In the data rows, the value 128 means zero.
Each row below has a hidden score, from 0 to 30, with 15 about the middle. What is it? The score is a weighted sum of the row's numbers plus the product of two more (or one squared), each taken from its middle value.
[120 102 126 154 153 174 149 156 187 171 122 112 152 135 147 148] 22
[120 120 132 104 118 118 117 140 124 156  92 126 116 163 157 107] 20
[151 179 134  89 112  98 146  95  97  74  56  55  58  83 108 123] 18
[109 113 100  80 122 111 114  79  54 102 125 137 103 118 114  94] 11
[115  75  95 106  88  67 126 182 137  76  93 115 123 162 155 101] 17
[141 147 118 128 120 149 160 138 151 135 130 104 116 106  93 123] 19
[ 63 114  86  85 143 131 155 124 148 166 120 155 116 135  78  98] 23
[146 132 139 145 146 158 126 111  85  73  47  82 103 101  98 109] 2
[ 99  80  43 106 110 166 153 135 111 119 137 136 116  95 113 130] 27
[138 141 128 122 117 116 136 100  72  68  94 139 112 162 160 134] 12
[119 163 169 131 189 120 134  75 113 141 105 108 119 162 139 137] 20
[153 179 149  99 130 118 140 104  99  91  90  99 104 117 121 128] 17
[113  99 121 151 188 192 118 104 115 151 125 107 127 116 133 187] 16
[101 116 149 157 169 161 102  99 135 169 145 109 142 111 114 132] 12
[114 112  95  96 111 149 156 142 160 134 133 100 104  95  85  93] 21
[ 97 148  94  61 133 140 173 114 120 160 121 155 136 157 109 117] 21
[157  77 142  66  50  14 102 190 112  96 164 129  63 129 149 119] 2
[ 82  72  72 115 145 173 135 125 139 150 105  66  96  84 113 123] 19
[ 98 159 173 127 117 108 151 128 131 120 115 138  99 124  79  56] 14
[140 108 104 116 117 130 126 102 116 121 146 155 153 130 135 127] 11
[145 152 114  97 172 165 157 128 118 132  83 116 107 119 108 149] 20
[ 88 118 130 124 143 123 100  90  50 100  92 151 144 118  98  86] 10
[ 83 113 132 130 101 126 111 137 150 178 165 136 139 112  96 110] 16
[124 130 129 129 116 136 113 122 113 163 128 124  98  73  72 130] 14
[128 128 113 127 183 177 162 123 100 110 107  95 104 122 152 137] 17
[122 169 120  96 153 157 162 103  99 125 100  93  93 105  86 124] 20
[ 99 101 141 133 152 131  77  90 112 131 101  84 147  89 113 119] 10
[140 125 127 127 108 162 183 170 157 120 127 119 119  76  92 103] 20
[119 166 141 135 107 131 140 140  94 106 118 173 120 146 104 114] 19
[135 157 152 119 127 144 175 139 112 137 134 192 122 170 120 108] 13
[239  88 157 169  20 122 194 213 186  88 165 168   0  78 187 213] 17
[144 175 147 116 117 144 166 122  99 136 177 188 142 172 135 120] 9
[117 122  89 102 176 143 116  81 115 133  90  88 118 143 143 155] 18
[113  87 119 150 188 188 117 103 100 134 143 144 163  66  74  98] 3
[190 167 175 150 153 133 139 113 106 104 114 115 121 129 162 122] 6
[171 125 156 145 155 109  77  81 117 142 140 136 165 104 128 142] 3
[178 144 106 100 127 145 121 117 139 132 134  86 116  91 124 186] 19
[127 124 118 163 135 184 140 152 152 144 153 137 178 148 166 196] 20
[105 125 161 157 173 164 188 155 156 128 115 140 125 173 142  89] 16
[145 166 132  96  94  90 130 124 117 112  93 110 130 149 140  84] 18
[129 123 122 151 122 156 121 124 132 121 133 134 127  96  79  94] 15
[119 137 158 156  99  74  79 141 104  92 146 138 140 146 131  99] 10
[155 142  94  93 115 155 157 131 171 145 161 153 167 157 106 133] 16
[169 179 178 162 139 124 111 115  84  91  86 114  71 137 141 151] 10
[121 135 104  76 128 122  98  84  74 119  80  84  62 107 112 128] 17
[ 80  82 119 132 139 165 141 141 152 147 116 122 156 141 124 106] 19
[112 120 134 139 108 112 152 164 114  76 125 136 139 147 133 104] 16
[143 130 119 109 123 155 134 158 175 166 120  95 116  43  65 125] 20
[162 125 116  87  93  93 169 161 143 123 151 140 128 167 206 181] 18
[126  96  88 115 162 164  93  95 133 167 139 110 120  93 108 152] 14
[ 94  91  92 160 154 188 161 135 108  98  91 125 126 130 124 134] 15
[103 148 130  89 160 117 139  96 141 184 159 154 110 112  78  92] 16
[183 188 174 125 125 112 167 121 105  79  84 114  67  98 111 115] 11
[148 170 171 137 111  99 139 146 134 128 125 141 140 173 187 116] 17
[124  93 116 152 134 132 150 188 152  83  85  81 117 120 133  98] 12
[155  97 123 152  97  74  89 163 116  75 119 142 167 183 213 152] 10
[155 185 134  87 129 134 144 108 106 125 115 140 137 124  92 110] 18
[112 140 138 142 126 155 155 135 166 122 147 124 176 134 121 128] 19
[157 126 112 128 127 136 101 125 144 174 177 190 161 120 130 181] 11
[157 123 105  83  74  68  80 126 165 138  89  69 130 113 150 167] 22
[161 133 118 150 120 122  96 114 158 160 161 150 136 123 126 157] 12
[167 162 129 159 122 142 102 110  93 102  87 127 150 115 131 138] 17
[131  95  79 121 143 187 120 138 141 156 151 133 176  89 114 131] 22
[ 77 133 140 125 148 129 105  84  90 113 109 103 140 170 117  69] 11
[116 110 142 148 102  68 113 169 153 102 157 137 128 110 100 103] 12
[194 192 174 144 163 126 134  95 112 138 103 116 103 136 147 159] 11
[109 101 111 143 176 190 147 126  99 124  72  94 121 100 130 146] 13
[142 124 107 101 157 133 117  88  86  91 108 114 127 131 139 117] 12
[117 107 109 106  98 134 131 144 141 150 128 108 129 135 143 119] 20
[119 144 115  86 138 108  89  65  56 136 107 169 166 161 123 118] 7
[184 134 164 110 103  81 133 190 126 108 115 124 126 143 163 131] 15
[134 205 140 129 152 151 182  80 128 175 141 152 105 137  96 121] 18
[ 88 119  74  74 102 103  92 106 131 156 132 142 167 151 133  79] 21
[111 110 134 119 113  95 108 118 131 111 109 108 134 102 122 141] 16
[144 119 121 118 138 134 108  84  64  62  57  97 142 111 120 167] 9
[150 120 145 151 113 108 151 187 149 100 128 120  91 138 150 139] 17
[147 165 182 143 126  95 107 100  91 132 135 136  65 115 134 116] 9
[113 166 192 167 175 140 169 114 122 131 118 148 119 155 123 109] 14
[116 145 123  99 145 107 106  92 111 159 163 186 152 127  92 110] 9
[154 161 144 109 148 113 115  85 112 138 150 134  99  71  92 110] 12
[140 105 135 133 118  93 152 196 158 103 111  74  64  70 122 103] 15
[113 177 170 136 169 113 110  81 104 139 114 121 130 123  98 121] 12
[100 153 109 132 146 166 154  87 109 141 133 141 122 148  94 109] 17
[232 108 217 244  64 123 163 215 168  68 142 177  29 136 197 213] 9
[108 158 138 103 142 118 131  99 147 181 169 171 136 128  96 107] 14
[119 110 113 142 153 156  94  85  98 151 149 158 189 140 130 164] 8
[158 123 156 136 119  71 109 144 100  67 107 144 147 192 195 156] 8
[124 147 178 172 189 149 123  99 103 146 138 122 107 144 152 117] 8
[133 128 112 127 195 164 136  78 110 138 135 115 106 110 119 136] 10
[ 97 135 146 129 127 127 140 139 129 144 122 146  95 145  91  62] 14
[111 101  65 113 110 130  82 113 139 153 131 131 162 120 134 180] 19
[ 95 101  85  68 150 160  98  77  60 119  74  31 115  56 105 164] 20
[113 121  91  95 163 128 143  97 144 150 137 147 142 143 123 151] 18
[131 121 170 179 131  98 141 190 148  91 135 165 175 161 137  94] 10
[101  84  91 122 105 125 126 135 137 128 122 116 114 138 131 110] 17
[130 194 181 159 170 142 147  95 137 142 145 149 143 171 120 149] 13
[167 131 171 109  90  40 103 153 141  79 129 124 132 159 156 132] 8
[126 181 136 101 106  96  93  76  96 127  96 115 102  96  61  99] 16
[146 156 114 147  99 148 157 167 190 139 144 166 172 155 125 162] 22
[157 108 112  90 111 117 142 151 149  90 135 141 187 195 179 120] 12
[126 151 150 169 159 193 197 159 135 129 164 170 153 186 157 107] 18
[172 183 191 156 146 119 142 129 126 129 149 137 120 140 155 150] 13
[103 115 140 157 134  98 104 126 100  83 130 114 132 133 128  65] 10
[166 173 154 106 183 151 148 116 136 169 123 137 104 139 127 167] 20
[128 141 203 115 122 116 152 150 112 141 153 130 100 117 152 107] 18
[ 85  78  90 120 110 134 155 174 156 104  72 101 126 129 123 108] 22
[169 154 146 190 153 155 124 130 161 149 159 158 141 120 131 169] 12
[127 135 156 182 141 178 169 172 145 137 155 179 170 111  90  84] 14
[143 155 112 103 111 167 178 163 161 167 163 193 181 186 143 169] 13
[111 121 124 102  89  77 116 121 107  89 101 126  91 149 135 112] 14
[153 150 121 140 134 158 204 168 151  95 131 127  88  91 145 138] 25
[107 108 105 130 138 147  82  91 105 155 143 150 160 121 129 148] 13
[ 89 119 168 183 138  85  94 130  98  96 171 154 150 170 142  93] 4
[123 147 113 138  90 107 110 145 167 144 119 122 123 125 102 148] 21
[130 120 173 145 144  93 145 150 142 103 140  73  90 100 133 121] 16
[168 188 153 169 196 169 144 109  79 125 106 149  96  99  82 153] 8
[130 101 117 132 109  73 109 155 115  74 101 140 138 150 142 135] 12
[130 116 138 159 146 133 141 136 163 116 155  95 134 112 138 114] 12
[171 190 184 129 130  89 102 115 132 138 126 139 134 151 127 145] 10
[136 143 134 140 118 136 132 136 119 145 134 164 111 161 132  93] 14
[124 129 105 107 113 112 111 116 121 116  99  96  88 136 137 124] 18
[ 75  97  77 112 137 207 203 161 165 148 122 114 138 104  98 126] 29
[129 143 114 113 113 109 141 128 134 134 128 137  80 135 121 128] 18
[132  90 118 133 129 123 121 142 135 112 135 117 162 127 174 133] 15
[103 172 143 114 134 103 117  93 132 151 129  92  93  91  88  96] 18
[103 110  85  96 132 115 146 132 162 184 132 120  88 130 158 143] 29
[ 98  72 122 133 134 115 151 183 146 100 147 158 160 156 122  61] 12
[ 98 112  99 119 110 127 110 123 112 107  98 113 138 120  98  86] 18
[152 173 102  84 118  89 109  89 128 138 115 113 113 143 132 160] 17
[169 130 141 128 154 156 127 146 154 144  94 101 144 111 129 183] 19
[157 110 145 204 172 150 136 171 145 106 139 102 127 148 207 144] 9
[ 96 131 143 127 181 141 112  83  94 165 155 165 135 146 115 131] 10
[ 87 175 174 169 205 186 164 126 119 153  95 119 148 183 126 123] 19
[133 102  95 120 128 163 125 128 113 133 106 122 148 119 136 159] 17
[155 109 148 121 117  78 113 135 109  77 152 150 161 149 175 141] 5
[110 110 119 122 150 205 207 151 141 107  90  70 128 111 126 145] 24
[ 94 115 111 149 152 157 123 140 187 202 144  88 106  94 122 150] 25
[145 143 172 144 113 103 150 165 118  80 110 102 104 138 133 108] 13
[129 109 170 155 136 117 126 152  80  60  98  92 100 117 135 104] 7
[129 163 154 136 166 118 126 104 147 136 119 101 116 113 100 101] 11
[121 108 109 122 143 170 125 111 119 144 133 115 145 123 137 140] 16
[158 138 129 123 104 111 108  86  90  96 142 161 168 137 141 159] 6
[162 196 161 130 131 130 123 109  99 125  96 142 138 162 158 176] 16
[175  87 196 180  31  35 156 210 179  46 156 154  69 149 198 146] 14
[136 185 159  99 163 154 169  92  86 150 127 152 133 134 105 127] 15
[ 91  78  98 145 151 129  52  84 114 154 113 116 102  79  97 135] 8
[151 125 124 137 119 113  90 120 135 137 125 135 139 137 146 172] 13
[139  92  92 137 150 151 128 133 161 141 125 113 158 132 182 175] 20
[ 85  87 113 110 143 144 107 118 149 178 138  91  82  19  57  77] 12
[134 134 168 166 146 157 106 137 133 171 165 168 174  99  98 103] 10
[130 141 128 158 161 161 117 112 121 136 120 112 155  96 107 154] 14
[132 114 154 143 107  83 122 156 137  94 139 122 128 124 144  88] 12
[ 86 124 119 139 156  96  90 104 146 155 149 139 140 121  88  76] 12
[120 134 115 157 183 166 100 102 151 167 156 135 168  96  89 145] 14
[171 129 150 140 121  91 152 185 151  83 115 145 165 186 156 128] 12
[109 102 195 113  74  37 137 188 138 110 168 153 120 162 137  67] 10
[144 143 103 165 140 162 128 114 123 121 128 128 128 119 141 174] 20
[168 161 113 125 107 154 124 117 106 118 137 153 158 127 113 130] 23
[ 75  83  80 139 120 133 122 148 149 116 135 119 142  72  77  83] 23
[136 139 137 141 135 146 104 117 127 141 103  89 125 127 140 162] 17
[107 137 118 125  95 118 161 152 146 103 104  95  68 107  99 101] 22
[141  69 128 186   7 110 175 217 202  68 123 119  60 132 203 152] 23
[ 99 161 168 176 153 149  96 102  73 123 120 155 186 197 162 120] 10
[130 139 133 140  94 118  91 107  76  82  88 113 170 120 136  89] 18
[ 93 144 168 157 155 118 112 104  90 120 101 102  83  93  79  83] 6
[114 129 128 133 148 151 112  98 129 142 105  85 123 102 113 146] 16
[153 117  88  92 120 142  96  90  82 104  91 107 144 112 136 172] 15
[118 164 125 126 134 127 124 104  88 110 102 132 107 118  92 118] 18
[141 160 158 132  97  76 120  95 101  94 121 164 122 161 131 130] 7
[135 119 152 143 118 109 126 172 153 139 168 131 136 140 151  96] 14
[122 157 154 132 196 159 139 114 137 149 110 120 121 133 101 117] 14
[151  99 131 107 131 102 172 199 196 129 167 131 132 119 140 135] 22
[ 39 155 145 111 170 144 149  92 115 190 123 101  70  99  54  82] 23
[138  91 128 124  93  61 102 158 124 104 138 135 107 147 167 130] 11
[123  98 109 115  70  48 103 165 140  76 116 111 114 117 116 108] 15
[148 155 169 145 135  90 106 108 114 140 134 159  96  97  85  91] 5
[111  97 109 114  95  63  65 125 139 124 132 114 160 122 107  86] 11
[161 109 162 157 106  77  84 144 100  68 124 134 148 138 159 107] 4
[ 95  90 107 130 145 144 114 113 159 186 181 129 129  86 126 144] 18
[146 116 105 117 129 164 121 134 162 144 112  75 144 124 149 164] 21
[170 104 182 161  41  90 170 207 174  76 171 133  35 118 140 116] 12
[ 77 109  74  66 118 123 120 104 150 206 148 102 115  83  93 145] 25
[ 92 135 133  88 145 132 131  93  65  91  56 116 118 147  85  88] 12
[123 165 132 123 122 114 146 122 127 135 139 155 126 118 114 103] 20
[120 126 159 147 144 125  76  92  90 133 122 140 140 122 104 139] 6
[100  85  96 126 171 186 192 138 155 113  94  97 125  75 100 139] 17
[150 134 136 123  92 125 155 153 192 173 174 158 156 164 179 173] 19
[108 120 104 105 103 156 142 144 159 159 152 141 183 115  96 122] 20
[112 146 107 113 138 134 114 109 123 155 122 112  94 148 128 135] 19
[156 120 118 120 119 130 122 119 131 120 128 110  86  36  72 123] 12
[172 180 197 210 160 177 172 166 183 163 165 150 155 127 147 150] 14
[104 107 130 114 182 113 108  86 130 175 133 158 158 186 164 136] 21
[166 191 178 132  98  88 154 143 124  92  92 160 137 197 148 131] 13
[133 118  91 112 123 153 106 121  95 108  74 108 140 111 117 182] 19
